In the data rows, 128 means zero.
Here are some points:
[128 152 132 134 111 114 126 115  98 136 121 113  98 122]
[127 122 103 149 117 142 123 123  86  76 134 152 154 162]
[101 101 133 125 116 142 131 163 136 118 111 132 107 126]
[138 113 154 116 154  93 141 119 171 119 129 152 130 150]
[145 107 104  96 126 130 127  95 150 152 128  88 159 133]
[216  69 136 105 142 118  81 122 140  90 145  46 171 146]
[130 169 143 160 134 129 115 133 109 139 139 133 111 108]
[109 105 134 112 119 130 138 151 141 119 121 139 109 134]
[152 152 147 146 127 111  99 145  87 151 129 136 114 114]
[ 69 107 115 126 120 178 152 194 162 124 129 148 106 106]
[125 126 140 120 131 134 110 171 105 153 131 142 120 113]
[120 113 134 114 122 143 116 173  95 155 122 146 111 116]
[144 100 149 103 149  99 127 106 159 123 116 119 136 148]
[158 113 166 115 171  87 140 105 192 116 141 168 141 157]
[158 134 146 120 136 114  90 154  76 176 129 137 121 109]
[110 106 131 111 117 133 138 150 139 121 120 136 112 132]
[106 115 103 143 115 159 137 148 114  95 128 149 133 137]
[120 184 126 149 111 116 148 107 114 120 127 122 102 114]
[ 68 106 118 126 122 175 152 195 164 122 129 151 105 107]
[140 112 149 122 140 101 109 131 113 133 127 136 119 133]
[135 114 159 140 155 101 123 125 162 110 131 133 136 149]
[113 171 138 160  97 109 142 106 114 110 117  96  78 113]
[ 98 125 117 120 116 156 153 162 138 123 136 154 122 121]
[114 114 134 138 136 139 132 147 156 118 125 133 114 131]
[116 188 137 162  99 108 140 104 114 116 118  91  77 110]
[100 117 120 129 126 153 132 163 146 113 136 137 121 115]
[140 115 108 119 134 140 113 102 155 151 125  78 162 126]
[ 93  93 136 111 114 146 132 164 136 120 118 128 104 127]
[134 113 104 120 130 149 120 101 134 146 115  74 158 125]
[129 123 120 187 105 120 135 140 167 121 149  97  82 110]
[144 104 163 111 147  87 149 103 175 107 134 153 135 155]
[127 116 105 147 111 138 122 121  78  72 126 149 149 162]
[141 112 161 122 149  94 136 116 171 104 135 144 131 146]
[161 114 158 114 144 100  92 146  95 171 125 159 119 121]
[141  96 164 112 157  84 128 114 174 112 123 140 120 164]
[ 81 104 123 123 129 162 149 183 155 127 128 149 108 113]
[114 208 127 155 100 113 161 100 116 124 131 124  89 114]
[131 118 103 149 123 136 113 123  94  82 128 134 149 154]
[122 176 133 153 111 118 141 111 120 118 128 116 101 116]
[114 100 145 114 131 119 151 146 159 114 135 149 116 132]
[ 90 113 117 124 120 158 150 175 147 122 129 148 108 114]
[145 108 154 113 140 100 128 121 161 110 135 138 137 146]
[154 141 129 111 138 124 117 141  92 168 142 164 122 120]
[109 203 136 171 108 121 152 105 130 114 131 102  68 105]
[121 203 125 146 102 115 154 100 122 123 133 116  91 109]
[136 108 139 118 143 124 124 110 156 121 127 122 143 143]
[141 106 149 126 128 113  74 147  85 156 118 123 114 128]
[124 114 142 115 136 120 141 137 144 122 136 148 119 138]
[ 80 105 115 120 119 169 145 181 145 124 131 144 104 106]
[118 170 132 157 115 126 142 112 123 120 122 114  95 119]
[ 92 115 114 118 118 163 145 180 141 126 132 145 108 113]
[144 124 121 145 130 131 110 130  95 107 131 150 151 138]
[ 97 116 120 129 125 155 132 167 145 111 136 139 118 113]
[131 114 113 117 125 142 126 105 134 141 119  76 147 124]
[114 204 133 157  95 106 145  86 120 115 122  91  73 105]
[149 104 169  98 167  64 154  98 182  97 133 167 143 161]
[164 125 151 111 138 103  99 143  75 172 130 164 118 122]
[141 102 181 120 169  83 131 116 189 110 130 149 137 160]
[168 123 146 106 146 100  97 148  80 168 131 161 130 124]
[137 131  96 151 119 138 126 120  90  86 140 171 160 148]
[126 197 131 163 106 106 156  99 126 119 126 122  85 113]
[140 104 162 129 161  99 119 104 189 114 128 123 145 146]
Then 12 other points, each followed by its number:
[132 123 110 113 137 140 129 109 143 143 122  95 154 130] 0
[120 149 144 152 129 112 133 108 132 109 124 114 105 127] 1
[139 117 145 128 143 106 119 131 121 134 130 153 127 127] 2
[120 191 132 152 112 119 145 111 115 115 130 121  97 112] 3
[ 71 105 122 120 110 170 153 193 151 133 121 142  99 109] 4
[136 113 128 105 124 119 127 110 146 125 122 107 131 139] 5
[153 112 157 106 156  89 148 106 180 109 141 150 140 153] 6
[117 170 142 156 118 119 132 104 126 123 124 110  96 114] 7
[128 192 126 145 109 115 151 113 127 123 139 136 106 111] 8
[ 92 106 130 108 105 155 157 170 139 120 123 138  96 123] 9
[146 123 147 125 157 108 137 116 166 102 141 161 144 150] 10
[143 113 145 130 127 123  94 145  92 153 114 121 115 122] 11
Which of these numbered points is nearest to each point below, looking only along the 6 directions in which the first points spread most? Its number follows each.
[ 93 108 128 126 120 153 138 165 146 122 122 141 113 117] > 9
[ 66  99 120 117 108 174 156 197 154 132 120 143  98 110] > 4
[115 195 150 163 150 106 134 130 122 167 120  91  95 132] > 7
[139 103 138 116 148 110 126 105 169 127 123 108 143 144] > 5
[ 87 106 123 121 124 141 138 167 149 123 125 143 112 117] > 9
[142 103 126 112 147 119 127 112 162 122 122 114 143 143] > 5
[138 127 143 122 146 107 140 115 161 123 130 146 145 144] > 10
[ 97 116 120 129 125 154 132 167 145 112 135 139 118 114] > 9
[135 144 146 128 124 102 145 106 143 115 135 127 117 138] > 1
[129 155 156 137 126 104 139 113 147 112 127 127 102 131] > 1
[ 71 100 122 119 119 177 155 209 158 126 132 155 105 107] > 4
[142 108  73  93 118 156 133  84 135 171 119  62 177 125] > 0
[ 62 104 120 116 124 183 158 203 170 131 136 156 105 104] > 4
[ 69 101 121 121 120 179 156 209 160 125 133 153 105 107] > 4
[117 208 139 164  96 108 155  95 114 111 122 102  79 104] > 3
[ 69 106 119 126 121 175 148 198 158 125 129 151 102 106] > 4
[129 111 145 140 140 122  79 152  90 155 119 112 110 121] > 11
[139 124 144 140 136 124  87 152  96 159 126 123 123 118] > 11
[127 187 126 143 110 117 151 117 128 123 139 138 108 112] > 8
[146 119 142 110 132 105 131 131 120 132 126 146 130 146] > 2
[123 167 129 149 109 122 137 114 116 121 123 115  99 122] > 7
[117 190 146 163 149 109 132 129 120 161 121  97 100 134] > 7
[117 206 140 164  99 108 150  97 117 113 132 111  83 110] > 3
[120 203 139 162  99 109 152  99 112 115 124 106  83 105] > 3
[140 120  90 110 126 163 135  97 148 154 120  86 168 116] > 0
[131 161 147 150 116 105 114 116  91 141 119 113  88 105] > 7
[124 189 138 154 102 111 148 105 106 119 124 112  81 111] > 3
[140 123 146 127 142 104 115 131 131 139 138 147 138 129] > 2
[116 188 135 152 114 120 144 103 121 120 128 114 102 118] > 3
[118  92 141 112 140  72 154  63 223 123  98 151 125 194] > 6
[126 174 126 148 108 117 149 108 115 116 133 130 114 113] > 8
[133 116  83  97 130 157 132  90 146 160 113  60 176 126] > 0
[137 116 149 120 147 102 132 121 162 118 127 149 132 138] > 10
[151 100 177 105 160  74 133 102 192 107 133 151 131 164] > 6
[ 99 108 131 121 121 152 135 159 144 124 121 145 115 124] > 9
[148 126 147 146 147 126  70 158  81 163 127 128 120 115] > 11
[146 100 181 109 167  70 140 101 189  95 136 153 134 168] > 6
[119 155 146 153 128 111 134 106 134 112 124 112 101 125] > 1
[110 187 141 178 109 107 131 104 121 105 120  79  72 111] > 7
[129 124 121 190 104 118 136 141 174 125 150  93  77 106] > 1
[ 72 114 118 112 115 183 167 201 159 124 136 162 104 100] > 4
[133 121 107 162 119 145 110 123  96  73 133 140 141 154] > 1
[125 114 101 169 111 144 105 128  84  51 126 143 156 168] > 1
[120 222 133 172 102 110 156  88 124 115 133 108  70 106] > 3
[ 77 102 113 105 111 175 159 189 151 123 128 145  99 108] > 4
[137 122  89  99 121 151 127  93 135 159 120  83 165 122] > 0
[123 107 121 173 121 143  97 127 101  86 119 123 143 147] > 1
[ 69  99 119 120 118 169 150 196 157 118 127 140  89 105] > 4
[137 107 150 115 137 107 115 139 128 127 122 140 121 139] > 2
[133 111 147 139 141 117  79 148  91 155 120 112 110 123] > 11
[142 109 153 115 139 103 112 135 126 128 122 140 123 141] > 2
[ 96 106 137 134 128 153 131 165 149 119 124 129 112 121] > 9
[115 205 126 159  89 102 151  94 116 110 126 111  78 113] > 3
[155 108 160 108 149  90 118 132 134 138 130 147 118 148] > 2
[141 123  84 101 133 158 138  93 142 159 124  91 177 121] > 0
[138 115 149 131 151 103 126 120 167 111 131 142 136 148] > 10
[ 72 100 118 110 117 178 158 186 158 125 122 146 107 109] > 4
[128 176 120 146 116 122 150 108 128 123 134 123 117 111] > 8
[144 124 149 138 143 123  78 152  89 157 122 126 120 114] > 11
[151 125 153 135 143 125  65 161  83 163 122 127 114 108] > 11
[122 180 134 164 111 118 145 105 127 115 135 109  97 117] > 7
[ 61  86 125 130 115 179 146 205 154 117 116 127  91 105] > 4
[116 186 138 161  99 108 139 104 113 115 116  90  77 111] > 7
[150 125 153 135 143 123  70 158  90 159 123 130 115 111] > 11
[133 128 104 119 138 149 122 108 154 145 125  94 171 117] > 0
[137 109 142 114 145 121 125 108 161 126 127 120 143 141] > 5
[131 117 146 143 138 118  79 147  89 155 119 109 107 121] > 11
[144 102 176 110 163  75 139 101 184  98 135 148 133 165] > 6
[117 178 133 165 110 121 145 111 127 115 134 111  93 115] > 7
[143  97 176 115 158  87 123 105 187 102 123 137 139 155] > 6
[144 121 139 115 133 114 118 135 106 153 123 148 124 131] > 2
[115  99 169  97 119 119 124 184 114 128 115 172 115 137] > 2
[ 99 108 136 115 124 141 144 161 139 120 126 143 109 120] > 9
[ 61  94 121 118 126 174 157 196 156 115 122 147 100 116] > 4
[110 214 137 169 107 106 152 100 127 109 132 106  83 101] > 3
[144 107 166 126 154  97 116 127 144 134 130 135 124 143] > 2
[142 122  89 105 127 155 130  97 138 153 126  95 166 117] > 0
[138 128 144 118 143 105 139 107 154 119 136 137 133 148] > 10
[102 122 127 123 134 141 149 153 160 114 137 154 121 122] > 9
[151 128 151 145 150 123  67 160  80 170 126 126 118 112] > 11
[137 128 144 141 133 123  90 148  98 156 126 121 120 118] > 11
[130 117 109 145 113 135 120 125  78  82 126 149 147 157] > 2
[149 131 149 147 147 123  72 156  83 167 127 126 117 112] > 11
[109 111 128 110 130 146 151 162 159 120 135 147 111 127] > 9
[152 105 173 109 167  76 138 113 196 111 133 168 135 165] > 6
[125 128  61 153 130 144  73 117  77  56 165 134 129 230] > 1
[156 114 161 119 167  92 137 107 184 111 140 168 143 158] > 6
[120 111 107 162 116 152 106 132  90  58 129 141 146 158] > 1
[132 119 147 141 138 128  80 151  89 146 118 124 121 116] > 11
[113  97 175  96 119 116 123 190 115 128 114 175 111 137] > 2
[147 120 151 128 133 111  93 151  87 152 124 122 120 124] > 11
[114 207 126 156  97 108 158  96 111 113 125 110  78 112] > 3
[132  90 113  91  71 112  79 131  44 173  90 141 125  87] > 11
[135 115  88 105 118 157 124  94 137 157 114  76 174 125] > 0
[147 128 145 127 131 104  96 152  71 167 123 132 114 113] > 11
[ 76 108 111 107 123 165 163 189 148 122 133 161 112 109] > 4
[158 117 157 137 144 114  54 164  65 186 123 138 120 105] > 11
[115 204 136 159 103 103 153  97 120 117 129 108  83 111] > 3
[ 99 104 117 109 109 146 147 155 133 120 132 147 109 125] > 9
[128 121 108 112 125 146 135 101 136 146 121  95 152 127] > 0
[ 81 107 110 109 117 168 155 183 135 128 129 152 107 107] > 4
[152 122 144 130 131 114  81 157  60 180 121 145 117 114] > 11
[162 130 148 130 145 109  74 162  74 178 119 138 120 112] > 11
[123  94 157 106 128 106 148 133 154 114 126 133 115 144] > 10
[140 100 146 112 138  92 136 107 152 113 120 138 129 149] > 10
[144 126 118 149 129 133 108 132  90 106 133 153 152 137] > 2
[151 106 172 101 155  82 145 106 176 106 132 157 129 159] > 6
[160 128 145 129 145 113  79 158  84 173 120 134 124 112] > 11
[139 124 143 128 136 117  90 154  81 160 128 133 115 119] > 11
[114 192 131 147 104 111 151 105 124 118 124 113  91 114] > 3
[161 126 147 116 139 114  84 159  72 180 128 138 124 110] > 11
[156 135 137 128 140 119  73 155  75 189 133 148 129 107] > 11
[118 220 138 178 103 113 146  96 129 111 133 102  93 102] > 3
[160 129 151 120 139 106  72 166  63 190 123 143 111 110] > 11
[157 119 133 119 142 133  83 137  82 180 126 128 147 112] > 11
[144 132  77 114 127 163 124  83 160 174 129  66 187 124] > 0
[132 123 106 111 125 144 134  96 136 148 121  93 155 128] > 0
[100 101 130 110 128 136 150 157 152 125 123 142 116 124] > 9
[136 119  92 110 125 163 137 104 147 152 121  90 163 115] > 0
[167 123 160 110 138 103  75 172  37 192 117 152 111 110] > 11
[149 111 170 113 163  79 138 112 191 111 133 163 132 161] > 6
[146 131 138 140 146 128  91 148  95 164 132 136 127 115] > 11
[ 96 108 136 135 142 148 129 157 157 121 123 131 112 127] > 9
[ 73  98 125 117 120 169 150 184 153 123 125 140 103 110] > 4
[144 125  78  95 128 151 142  91 143 164 125  94 175 119] > 0
[ 76  96 123 119 124 164 143 183 164 119 122 141  95 112] > 4
